Each path below is one point turned by a fixed rotation once a step. After each direction that follows a path, write how fast that rotation turns it, in degrees each step (0 if it stays still).
Each turn is a multiple of 5 degrees from 10 to 175, or 0.
Each row of a path follows its step; steps can be skipped.

step 0: 1.180,0.481,0.282,1.487,0.334,-0.848,1.226,-2.481,-0.080,-0.432,-0.030,-0.947,0.233,-0.755,-2.074,-0.415,0.147,0.775,-1.999,-0.183,-0.189,-1.539,-2.015,0.897,0.362,0.232,0.830,-0.372,-0.427,-1.079,-2.137,1.021,-2.880,0.350,-1.274,-0.447,-0.753,0.639,-0.993,0.774,0.392,1.827,-0.505,2.285,0.029,0.196,-1.703,-0.276,0.190,0.433,-0.286,1.288,-0.855,0.857,-0.750,0.202,0.045,0.862,0.746
step 1: -0.590,-0.047,0.685,-0.230,-1.626,1.075,-0.868,-0.391,-1.203,-0.023,0.695,1.766,0.429,-0.199,-0.613,1.196,-2.921,-2.422,0.715,0.556,-0.140,-0.860,0.353,0.515,-0.972,-0.318,-0.535,0.605,1.403,0.418,-0.929,0.799,-0.525,-0.377,-1.224,-0.979,0.393,0.777,0.483,2.805,0.915,0.524,-0.153,1.045,1.056,1.960,-1.557,0.167,0.692,0.371,-2.135,0.936,0.037,1.672,-0.250,1.117,-0.369,1.665,-0.901
step 2: 0.602,0.021,-0.283,-0.071,1.453,0.947,1.258,-2.137,0.260,0.865,0.729,0.248,1.049,-0.032,0.460,-0.974,-1.738,0.614,-1.046,0.585,-1.251,1.409,-0.057,1.251,-0.846,0.667,2.598,0.321,0.906,-0.896,-0.942,0.567,1.161,0.337,-0.353,-0.686,-0.889,-0.585,-0.827,0.256,-0.463,3.397,0.333,-0.971,-0.095,-0.252,-1.588,-1.489,0.329,-0.975,0.114,0.661,-1.077,2.244,-0.405,0.513,0.767,1.568,-1.581
step 3: -1.128,1.651,0.925,1.539,-0.192,0.325,0.053,-0.535,-0.271,-1.661,1.402,-0.631,-0.284,-0.427,-1.407,-0.560,-0.323,1.741,-0.913,-0.702,0.074,-0.118,-1.477,0.256,-0.721,-0.782,-0.936,-0.126,0.500,0.203,-0.624,1.344,-0.873,1.249,-1.415,-0.045,-0.079,0.796,-3.151,1.802,0.839,0.385,1.309,0.753,-0.697,1.728,-0.568,0.110,-0.679,-0.540,-1.536,1.915,0.388,2.764,1.102,0.344,0.179,1.267,0.596
step 4: 0.420,-0.064,0.524,1.431,-0.628,0.793,-0.480,-0.634,-0.901,0.987,-0.564,-0.402,-0.328,-1.116,0.353,0.711,-1.385,0.998,-1.722,-0.294,-1.309,-0.282,0.563,1.225,-2.485,-0.656,-0.279,1.600,0.412,0.493,-0.901,-0.756,1.411,-0.006,-0.016,-1.742,0.232,-0.278,1.228,1.324,0.200,0.281,1.255,-0.295,1.729,2.330,-3.225,0.292,1.926,0.754,-1.385,0.135,-0.684,0.631,-1.177,-0.033,-0.225,1.364,-0.397
step 7: 0.772,-0.790,-1.466,0.319,-0.800,-1.168,0.104,-1.532,0.036,-0.006,-0.328,-0.749,-1.347,-2.678,-1.024,0.956,-1.086,1.355,-1.700,-1.110,-0.107,-0.333,0.120,-0.816,-0.363,1.221,-1.788,2.417,0.596,-1.468,-0.457,-1.335,2.439,0.690,-0.871,-1.377,0.337,-0.604,0.343,1.526,1.714,-0.998,0.459,0.066,0.145,1.271,-1.375,1.173,0.452,-1.011,0.143,0.303,-1.418,0.829,0.303,-0.264,-0.086,0.158,0.768
step 8: 1.398,-3.598,-0.637,0.187,-1.166,0.483,-0.468,-0.788,1.233,0.858,1.298,-0.541,-0.347,0.204,1.079,1.418,0.529,1.071,-1.030,-0.581,1.070,-0.259,1.135,0.821,-0.439,0.024,1.006,-0.342,0.429,-1.646,0.108,1.077,-1.138,0.233,-2.492,-1.012,-0.061,-0.587,0.929,-0.296,0.548,-0.095,-0.590,0.690,-0.832,0.072,-1.108,1.083,1.297,0.161,-1.003,2.191,1.312,0.541,0.765,-0.649,2.151,1.326,-0.869
step 10: 0.758,-2.340,-1.070,-0.199,-1.646,-0.167,0.384,-1.961,1.330,0.377,-0.696,-1.102,-1.689,-1.708,0.135,0.020,-0.840,0.925,-0.233,-0.627,0.293,0.523,-0.987,2.174,-0.794,2.119,-1.155,0.399,0.912,-1.738,-1.081,0.475,-0.253,-0.960,-1.659,0.315,-0.163,-1.101,-0.388,0.801,1.259,0.857,0.510,0.700,-2.475,0.636,-0.974,0.730,-0.972,-0.858,0.800,-0.216,-0.302,0.903,-1.344,-0.338,-1.279,0.583,1.260
step 12: 0.873,-1.732,-0.378,-0.306,0.679,-0.487,0.435,-0.624,0.229,0.843,1.058,-0.437,0.546,0.281,0.803,-0.615,-1.334,-1.034,0.310,-0.251,-1.004,2.640,-1.861,1.933,0.751,-1.520,-0.078,0.380,1.200,-0.318,-0.739,1.610,0.122,1.089,-0.842,1.280,-0.928,-0.008,1.824,1.499,0.956,2.660,0.878,0.750,-0.420,2.157,-0.539,1.813,0.464,-0.252,-0.467,0.793,-1.011,-0.406,-1.754,0.417,0.258,-0.659,0.136
step 13: 1.325,0.013,0.817,-0.821,-1.325,0.041,0.693,-0.368,-0.766,1.616,0.354,-0.597,0.285,-0.108,-0.091,0.493,-2.305,0.551,-0.825,1.526,-0.013,-0.313,-2.728,0.500,-1.222,1.421,-0.943,-0.612,0.427,-1.286,0.687,0.892,0.127,-0.237,0.066,-0.356,-1.109,-0.939,-2.680,-0.227,1.324,0.074,0.214,1.794,-2.058,0.996,-0.046,-0.327,-1.817,-0.761,-0.059,1.399,-0.703,0.862,-1.990,0.048,-0.826,1.685,0.252
step 14: 1.549,-1.718,0.632,-0.400,-1.988,1.636,-0.338,0.030,-2.036,-0.680,1.095,-0.386,0.155,-0.808,-0.959,0.108,-0.376,0.670,-0.211,-0.107,-0.942,1.177,-0.677,0.919,-1.894,1.938,-0.491,-0.892,-0.283,-0.478,-1.823,-0.959,-0.417,1.812,0.805,0.484,-0.921,1.881,0.156,1.857,-0.116,1.562,1.157,0.540,0.669,1.886,-0.844,0.246,0.647,-0.623,-0.551,0.896,0.544,0.455,-0.330,1.604,1.516,-1.324,-0.874
Speeds:
0.118,0.138,0.115,-0.259,0.604,0.300,-0.042,0.073,0.463,0.232,0.185,-0.083,-0.262,-0.223,0.070,0.031,-0.058,0.342,-0.236,-0.105,0.146,0.016,0.018,0.283,-0.099,0.345,-0.201,-0.327,0.208,-0.166,0.004,-0.450,0.151,0.073,0.457,0.088,-0.004,0.209,-0.493,0.770,-0.646,-0.029,-0.098,-0.247,-0.299,-0.308,0.196,-0.067,-0.811,-0.101,0.156,0.043,0.250,0.464,-0.096,0.170,-0.400,-0.267,0.210
100
-0.314,-0.361,0.135,-0.496,0.100,0.197,-0.115,0.228,0.075,0.373,0.262,0.333,0.402,-0.315,0.163,-0.234,0.153,-0.496,-0.006,0.282,0.536,-0.066,0.565,-0.062,0.152,-0.251,0.530,0.152,0.290,-0.362,0.200,0.025,0.189,0.642,-0.088,-0.093,-0.220,0.040,0.265,0.147,-0.201,0.453,0.575,-0.403,0.050,-0.226,-0.207,-0.116,-0.011,0.071,0.063,0.399,0.361,-0.473,0.217,0.089,0.194,0.138,-0.034
110
0.286,-0.247,-0.247,-0.005,-0.156,0.169,-0.103,0.120,-0.550,0.071,0.143,0.454,-1.150,0.445,0.056,-0.373,0.085,-0.070,-0.276,0.024,0.388,-0.163,0.156,-0.238,0.364,-0.035,0.206,-0.285,-0.028,-0.166,0.098,0.290,-0.189,-0.140,0.259,-0.056,0.113,-0.206,-0.447,0.051,-0.095,-0.158,0.341,-0.083,0.143,0.477,0.389,0.044,0.058,0.476,-0.273,0.074,0.171,0.111,-0.079,-0.068,-0.451,0.463,-0.217
145
-0.224,-0.002,0.247,0.426,-0.144,0.072,0.047,0.094,0.346,0.017,-0.175,0.110,-0.186,0.357,0.039,0.716,-0.267,-0.221,0.354,-0.043,0.086,-0.410,0.368,0.200,-0.296,0.243,-0.459,-0.138,-0.342,0.175,0.217,0.899,0.158,0.279,-0.167,-0.275,-0.453,0.097,-0.039,-0.217,-0.330,-0.133,0.233,0.281,-0.337,-0.114,0.336,-0.436,-0.095,0.232,-0.111,0.494,0.244,0.168,0.055,-0.131,0.136,0.038,0.468
145
-0.183,0.243,-0.279,0.452,-0.163,-0.231,0.428,-0.705,-0.033,-0.173,0.089,-0.557,-0.146,-0.129,0.265,-0.163,-0.468,-0.195,-0.327,-0.076,0.238,0.079,0.003,-0.064,0.014,0.248,0.283,0.078,-0.082,-0.437,0.267,0.623,-0.297,0.699,0.148,0.298,0.789,0.067,0.290,0.177,-0.004,-0.052,0.019,-0.225,-0.357,-0.182,0.069,-0.086,-0.299,0.265,0.144,-0.280,-0.145,-0.196,-0.084,-0.119,0.048,-0.274,-0.194
145
0.210,-0.092,-0.121,-0.119,0.116,0.331,-0.437,-0.209,-0.253,-0.270,0.235,0.474,-0.272,0.219,0.215,0.485,0.108,0.164,-0.182,-0.205,0.214,0.153,-0.012,-0.214,0.026,-0.249,0.134,-0.302,-0.307,0.187,-0.344,-0.062,0.012,0.184,-0.280,-0.137,-0.100,0.268,-0.270,-0.299,-0.251,0.274,-0.184,-0.382,-0.630,-0.155,-0.111,-0.265,0.118,-0.129,0.338,-0.168,-0.295,0.128,-0.163,-0.090,0.885,-0.522,-0.705
120
-0.064,0.043,0.027,0.209,0.042,-0.311,-0.050,-0.166,0.125,0.856,0.457,0.142,-0.110,-0.333,0.422,-0.078,-0.319,-0.226,-0.189,0.347,0.218,-0.682,-0.402,-0.082,-0.139,-0.270,0.277,-0.400,0.071,0.531,0.206,0.157,0.135,-0.434,-0.071,0.248,-0.390,0.047,0.465,-0.005,-0.310,-0.097,-0.526,0.081,0.083,0.111,-0.001,0.527,-0.155,0.214,-0.456,-0.084,-0.162,0.063,-0.005,0.118,0.257,-0.296,-0.149
95
-0.392,-0.190,-0.011,-0.063,-0.135,-0.115,-0.093,-0.024,0.235,-0.225,-0.131,0.310,0.019,0.176,0.125,-0.058,0.283,-0.059,0.197,-0.467,0.207,0.169,0.075,-0.096,0.205,0.493,-0.003,-0.431,0.666,-0.009,0.435,0.034,0.121,0.216,-0.570,0.607,-0.229,0.720,-0.134,0.326,0.538,0.082,-0.130,-0.002,0.171,0.573,-0.039,0.054,0.086,0.166,-0.147,-0.609,0.149,0.342,-0.070,-0.121,0.220,-0.209,0.364
160
